In the rows, zero is written as 128.
Where one turn sends some rows of the set: a few examples, then the rows asked:
nim: [127 111 100 122 120  94 150 106 138 120 161 134 111 143 113 109 113 131
 121 145 122 142 122 167 144 159 123]
tego: [121 108 120 125 142 148 127 146 108 161 131 131 165 130 149 104 128 108
 155 127  95 160 164 123  85 109 115]
benip: [120 120 123 146 117 147 126 144 109 154 142  96 132 134 135 110 118 120
 163 122  92 154 145 114  92  91 125]
gigu: [101 116 158 133 129 131 136 131 105 139 105 152 121 149 119 118 122 144
 143 133  62 137 116 146  96 139 124]
divob: [125 116 171 100 125 143 162 126 140 150 124 141 151 115 124 127 136 109
 139 151 126 144 153 136 142 159  93]
Tiro: [136 146 130 137 121 111 168 121 116 126 123 145 100 149 127 140 118 114
 138 110 155 138 129 127 142  98 117]
zeg: [135 144 132 130 124 155 121 168 120 125 142 121 123 130 129  88 146 140
 156 115 114 127 155 119 138 122  94]
pafon: [143  73 118 127 138 100 155 146 125 116 132 110 110 126 131 131 119  92
 142 123 104 112 124 153 140 143 105]
besu: [131  77 124 129 139 111 155 139 115 125 144 147 120 132 149 148 125  71
 129 145 121 126 129 152 105 138  88]
Zup: [152 127 153  96 136 130 144 160 135 149 156 149 122 159 161  99 119 127
 113 123 116 157 164 152 110 116 120]
mopob: [120 107 140 138 132 126 140 112 121 154  89 147 124 168 142 139 121 151
 124 153  85 138 129 156  93 147 114]
gopug: [127 106 135 142 141 151 145 121 126 141  84 130 130 172 154 131 118 144
 134 144 116 122  96 152 110 142 111]
safiz: [130 106 170 103  98 135 123  87 133 148 146 115 110 150 123 121 118 108
 116 136 126 123 126 138 121 107 142]
nol: [137 140 135 134 127 127 138 100 122 144 113 170 123 153 150 132 125 108
 132 122 176 133 152 139 131 125 110]
buvub: [142  97 126 103 156 131 147 137 112 149 103 144 157 142 147 110 131 106
 144 124 116 156 181 136  94 135 109]
Vab: [165 119  91 108 116 129 129 146 132 134 116 108 112 160 145 120 136 120
 111 136 131 113 139 143 126  99 109]
Menip: [111 112  92 141 124 129 138 101 131 142 187 126 126 144 120 117 127 150
 149 139 117 136 117 147 143 138 103]
Mero: [119 143 113 130 116 108 135 142 126 164 135 135 141 116 123 114 114 124
 147 108  85 143 137 134 150  94 141]
Ketud: [125  84 140 165 136 118 106 123 127 133 167 103 116 133 144 101 115 134
 154 116  94 124 151 138 133 142 117]
Gada: [143 102 183  89 124 133 165 106 146 149 137 119 121 144 124 122 120 124
 133 123 127 137 141 143 149 138 125]
buni: [128  75 130 149 167 115 153 131 116 124 168 144 131 152 168 128 119 112
 128 136 119 145 146 136 106 124  91]
duvil: [130 146 162 113 119 148 125 165 121 146 160 154 120 134 139  97 138 127
 142 122 106 149 173 136 111 131 101]
Lipo: [114 111 152 138 145 136 132 134 126 143  97 144 142 158 152 102 106 144
 126 140  84 142 109 156 102 146 135]
Zupi: [142 137 101 125  99 147 110 150 119 131 120 114 111 134 122 116 155 120
 140 136 121 104 149 127 127 114  90]
Kikob: [103 120 119 140 118 136 119 115 118 127 130 128 161 121 126 110 138 114
 112 173 111 138 136 103 115  99 106]
rozif: [128  86 134 145 109 114 108 131 126 133 142 106 105 112 126 120 120  93
 154 126  95 105 136 155 132 156 114]
merar: [116 116 131 126 144 134 161 134 130 128 121 131 172 115 125 112 140 129
 128 160 111 151 151 107 143 130  88]
lela: [116 120  97 140 101 123 125 102 142 139 169 126 116 136 124 115 115 123
 134 156 131 133 111 166 138 157 116]
zogik: [117 156 127 136  97 121 144 144 119 145 132 140 114 119 122 130 111  91
 145 118 125 135 111 135 138  94 131]
pubo: [160 120 122  92 111 122 132 142 133 154 133 142 110 163 154 127 129 107
  98 143 124 135 156 160  98 108 117]
sula: [158 103 140 105 135 127 151 129 120 134  87 128 122 150 140 119 122  94
 140 124 146 144 170 147 101 150 115]
dugil: [ 99 113 105 125 130 144 130 106 119 140 190 159 142 135 126 110 133 121
 151 139 126 134 113 151 128 144  99]
Sapan: [119 135 118 128 123 123 104 122 132 182 124 159 165 119 146 105 121 118
 141 119 107 139 160 146 138 121 133]
zivi: [111 104 108 108 149 116 154 110 115 122 182 167 136 143 116 103 130 129
 139 129 118 144 124 153 134 146 106]
Surav: [138 125 120 129 147 113 130 100 129 163 117 164 149 149 150 115 129 142
 134 112 136 142 179 138 143 125 119]
bek: [158 115 143 126 109 126 150 125 122 128  99  93  88 153 127 125 113 104
 148 119 143 138 151 138 108 133 125]
kobu: [113  88 146 167 137 129 105 116 117 141 178 142 126 138 163 117 121 113
 140 138 110 138 157 138  98 138  99]
tipad: [107 116 153 138 139 156 140 140 110 127 100 135 126 153 131 111 118 137
 154 123  93 121  84 141 113 133 121]
ruru: [114 112 141 139 125 146 148 117 105 138  93 137 109 163 120 147 134 144
 152 136  94 117 104 141 103 134 100]
Dini: [115 111 114 107 127 110 142 112 126 119 164 167 127 136 119 102 119 103
 122 145 131 139 118 171 129 165 118]
pav: [121 107 131 128 118 126 121  96 123 126 144 105 131 150 125 107 123 129
 106 147 112 130 124 111 122  78 138]
Senu: [136 126 137 147  96 144 130 135 117 140 125  81  97 141 130 119 110 107
 159 122 123 141 135 125 100 107 131]

Zupi moves to zeg
Tiro moves to zogik
And these:
lela moves to Menip
Senu moves to benip
Gada moves to safiz
Lipo moves to mopob
Ketud moves to kobu

Where one turn sends some rows of the set: a few examples, then the rows asked:
lebor: [141 171 167 120 157 128 113 141 115 146 155 101 138 104 139 157 134 163
 169 109 159 119 164  80 113 116 133 161 157 129  82 162 132 152 159 136
 155 148 112 130  94 151 123 138 122]
Fesi: [115 151 128 132 114 134 115 135  74 113 156  81 147  85 155 139 134 188
 140 138 118 120 141  74 174  94 169 140 170 115 121 179 129 149 122  97
 146 120 142 122 129 185 130 147 140]
Zibot: [134 177 169 124 159 132 116 139 109 138 161 105 143 107 138 161 137 162
 171 118 159 131 161  81 110 109 129 162 160 130  79 159 129 152 158 144
 156 151 109 126 101 149 120 142 118]
refed: [131 200 145 105 103 113  91 138  82 101 167 110 122  48 137 174 131 172
 183 118 161 106 145 122 139  82 133 141 133 114  93 175 113 157 142 142
 160 117 118  91  86 206 120 130 182]
dip: [137 208 151 109 103 104  97 135  80 109 163 105 120  45 148 171 144 179
 193 116 166 111 138 111 132  80 132 136 136 121  92 183 116 158 136 144
 161 110 122  96  90 207 123 134 161]
fulun: [138 164 162 116 155 130 110 142 119 142 156 104 138 106 134 160 123 161
 162 110 157 111 169  86 118 119 136 163 155 123  83 156 133 152 166 134
 152 152 112 127  92 152 119 133 135]
lapes: [139 198 156 106  99 105 105 137  86 106 156 112 123  46 139 169 126 172
 177 118 152 106 152 128 137  67 128 134 126 117 109 178 108 150 142 145
 151 109 123  98  83 224 123 125 173]
zipab: [155 169 150 126 110 129 141 123  93 108 166 120 128 102 174 162 138 187
 146 130  98 107 117 136 133 105 147 130  72 119 168 150 108 131 119 119
 180 125 147 111 161 166 134 133 152]
lub: [148 152 149 123 117 135 140 130  90 113 161 128 137 109 168 167 134 177
 137 130 100 113 130 131 133  95 138 136  71 113 170 143 103 137 120 124
 176 134 150 113 170 151 143 138 153]
Buf: [108 159 132 137 116 135 115 132  69 108 160  81 152  86 155 140 140 189
 143 147 121 134 137  74 170  88 162 141 173 118 119 176 129 147 119 103
 147 123 142 119 136 183 127 150 133]
telur: [153 151 148 123 114 131 143 131  94 118 158 125 134 107 171 164 137 179
 139 127 102 110 130 128 134  98 140 134  69 114 171 146 104 139 120 120
 175 131 151 116 169 151 145 139 149]
vug: [131 154 164 118 152 144 138 136 109 130 156 114 150 133 134 167 139 165
 148 130 139 145 160  87 106 103 122 157 121 122 113 137 131 160 156 135
 168 166 122 125 125 129 138 154 114]
toma: [133 144 159 114 150 148 131 138 115 129 157 115 149 134 127 168 130 164
 140 127 136 136 163  91 111 108 127 158 118 118 114 133 133 160 161 132
 165 168 120 124 120 131 138 150 131]
Sika: [129 214 152 111 105 110  96 133  74 100 168 109 124  50 146 174 144 175
 192 126 164 121 140 116 129  74 128 139 140 120  90 179 112 157 136 149
 163 116 119  89  93 204 121 136 164]
bome: [130 206 161 111 103 111 107 134  77  97 165 117 127  50 138 171 132 170
 181 131 153 123 148 128 130  59 124 138 132 119 105 175 103 150 136 152
 153 113 123  92  91 222 123 131 167]
vazig: [139 201 148 106 101 105  94 138  84 109 163 106 118  46 142 172 137 177
 186 114 163 101 143 116 137  83 135 136 133 118  94 182 118 157 141 139
 159 110 119  95  84 206 123 132 173]
dig: [149 145 162 114 145 135 138 140 120 146 144 107 144 128 136 163 138 169
 145 113 140 124 162  82 111 114 131 152 115 122 116 144 138 165 158 126
 166 156 123 134 115 132 142 148 115]
pif: [150 160 153 126 117 130 145 128  89 116 160 125 136 107 175 167 143 181
 144 133 105 121 127 126 128  94 137 134  74 118 169 148 102 138 115 127
 178 130 151 114 173 150 144 142 139]
labe: [139 209 163 112 101 104 111 136  80 105 160 112 124  46 144 170 138 172
 186 124 155 120 147 122 127  60 123 133 131 120 106 182 104 152 135 152
 156 106 125  96  90 221 124 131 158]
Bilu: [124 207 146 107 105 117  91 134  77  96 172 111 125  51 139 176 136 171
 187 127 161 118 144 122 135  76 132 141 139 116  91 173 113 155 141 145
 161 117 119  87  90 206 118 133 177]
Dede: [109 151 127 131 117 139 113 135  74 109 160  83 149  87 149 139 129 186
 137 143 117 124 143  78 176  93 168 143 171 114 120 173 128 149 123  99
 144 125 143 119 129 187 127 145 146]
guzi: [154 172 151 126 109 130 145 121  92 108 167 118 128  99 177 163 141 190
 147 130  97 111 115 134 129 103 145 127  75 119 167 152 106 131 114 120
 180 125 146 111 164 166 135 134 146]
muk: [143 202 159 110 101 101 110 139  85 111 154 110 120  44 144 169 133 173
 183 117 153 110 147 122 133  65 127 131 128 119 109 184 106 153 137 148
 153 106 124 100  87 223 124 128 160]
Rebi: [141 141 158 113 147 142 132 142 121 137 147 112 146 131 130 166 128 165
 139 116 137 123 165  89 116 113 131 155 115 118 118 137 136 163 165 126
 164 163 121 130 114 131 138 145 129]
sipoz: [149 169 148 126 111 133 140 122  92 104 169 119 130 101 174 164 136 187
 145 135  96 109 120 139 132 106 144 129  72 118 169 147 106 130 117 119
 178 129 145 108 161 166 134 132 155]
tufi: [151 174 152 127 111 131 144 120  89 104 170 118 129 101 175 164 142 188
 148 136 100 116 116 135 128 102 142 129  75 119 167 149 105 132 115 122
 179 128 146 107 164 165 136 135 147]
bobif: [143 154 166 121 148 136 141 137 113 140 148 110 148 129 138 165 144 169
 151 119 141 139 157  81 107 107 124 152 118 125 113 147 135 163 154 132
 168 159 122 131 124 131 138 155 107]
Ner: [145 158 152 126 117 135 143 129  87 112 164 129 138 108 170 167 139 179
 142 137 103 121 127 130 131  92 136 136  74 117 169 143 101 137 117 125
 178 135 150 110 173 151 143 141 147]
Refun: [128 168 161 118 160 139 105 141 112 133 163 108 142 109 127 163 122 158
 160 118 155 122 169  89 117 115 134 167 156 124  84 148 130 149 167 139
 152 158 110 121  92 151 118 134 140]
Gepe: [113 155 131 135 115 132 119 133  72 114 156  79 148  85 158 138 140 190
 142 140 121 128 138  71 170  92 166 138 172 118 120 181 128 148 118 100
 148 121 143 124 133 185 128 147 133]
vid: [132 200 155 108 103 112 103 136  83  99 163 114 126  48 136 171 126 170
 177 126 151 114 151 132 137  64 124 138 129 115 108 174 104 150 142 149
 151 115 124  92  87 220 122 126 175]
kuru: [156 154 153 124 115 126 145 130  91 119 157 124 133 104 176 165 140 181
 143 128 103 113 127 125 130  95 138 133  72 115 171 149 106 139 116 123
 177 129 152 117 171 151 146 142 140]
Belos: [126 175 165 120 160 139 109 137 108 130 165 107 147 112 131 163 131 158
 166 125 156 133 165  87 112 109 130 168 160 127  80 151 126 149 162 144
 154 157 108 121 101 150 119 139 129]
Zus: [103 155 129 134 117 140 113 132  69 104 162  83 152  87 150 141 134 186
 140 149 117 132 140  78 174  89 165 144 174 114 120 172 127 147 121 102
 146 128 140 118 133 186 124 149 143]
lero: [147 172 151 126 111 135 141 121  90 101 174 120 132 103 175 165 137 187
 145 136  97 115 120 137 129 103 143 129  74 118 166 147 104 130 117 122
 179 130 146 107 165 165 133 135 153]

Gepe moves to Dede
Zibot moves to fulun
sipoz moves to tufi
And these:
bome moves to muk
kuru moves to lub
refed moves to Sika
vug moves to dig

